In the data rows, the value 50 means zero.
Some points, each followed by its number:
np.array([53, 33, 41, 27, 64, 66, 27, 54]) 0
np.array([69, 59, 68, 48, 39, 81, 37, 40]) 1
np.array([40, 21, 26, 43, 35, 45, 76, 26]) 2
np.array([59, 61, 62, 42, 60, 25, 65, 51]) 3
np.array([38, 38, 36, 54, 39, 68, 55, 21]) 4
np.array([26, 82, 56, 63, 45, 38, 47, 19]) 5
np.array([78, 43, 63, 54, 48, 27, 43, 57]) 6
np.array([32, 29, 27, 25, 48, 27, 62, 61]) 7
np.array([45, 38, 39, 43, 31, 41, 63, 63]) 8
np.array([99, 77, 99, 88, 87, 52, 74, 99]) 9
np.array([71, 44, 59, 41, 42, 58, 27, 46]) 10
np.array([51, 70, 63, 70, 43, 63, 73, 45]) 11
np.array([25, 22, 17, 29, 59, 20, 48, 32]) 12
np.array([62, 51, 59, 46, 40, 84, 93, 52]) 13
np.array([79, 36, 59, 52, 30, 58, 34, 63]) 14
np.array([31, 47, 37, 59, 33, 49, 77, 55]) 15
np.array([32, 55, 42, 48, 66, 67, 30, 69]) 16
np.array([42, 78, 62, 77, 62, 45, 68, 36]) 17
np.array([70, 33, 52, 25, 65, 64, 63, 50]) 18
np.array([59, 49, 56, 57, 44, 42, 54, 67]) 19
np.array([52, 61, 58, 57, 54, 84, 37, 78]) 20
np.array([47, 61, 56, 56, 40, 39, 61, 60]) 21
np.array([31, 33, 28, 49, 35, 69, 47, 79]) 22
np.array([35, 25, 26, 22, 32, 25, 50, 39]) 23
np.array([72, 64, 72, 42, 25, 70, 49, 67]) 24
Which three points above are nearest to each new point by angle? Their numbers follow each, nearest first.
np.array([52, 63, 60, 45, 27, 41, 36, 27]) 5 10 1
np.array([48, 63, 56, 65, 59, 53, 53, 53]) 17 11 9
np.array([32, 22, 22, 38, 28, 44, 24, 45]) 23 12 7
np.array([48, 59, 54, 50, 45, 40, 44, 44]) 5 21 3
np.array([81, 77, 86, 79, 34, 72, 65, 52]) 11 24 9
np.array([43, 44, 43, 43, 38, 69, 77, 56]) 13 15 8
np.array([49, 47, 47, 45, 56, 45, 33, 67]) 16 0 22
np.array([59, 25, 41, 36, 34, 45, 56, 57]) 8 23 7
np.array([63, 82, 79, 72, 86, 43, 53, 58]) 9 17 3
np.array([81, 57, 73, 83, 98, 56, 78, 45]) 9 17 11
np.array([76, 68, 76, 74, 91, 34, 34, 78]) 9 6 19
np.array([73, 39, 57, 30, 34, 59, 31, 48]) 10 14 1
np.array([29, 46, 35, 31, 59, 49, 40, 26]) 12 23 4
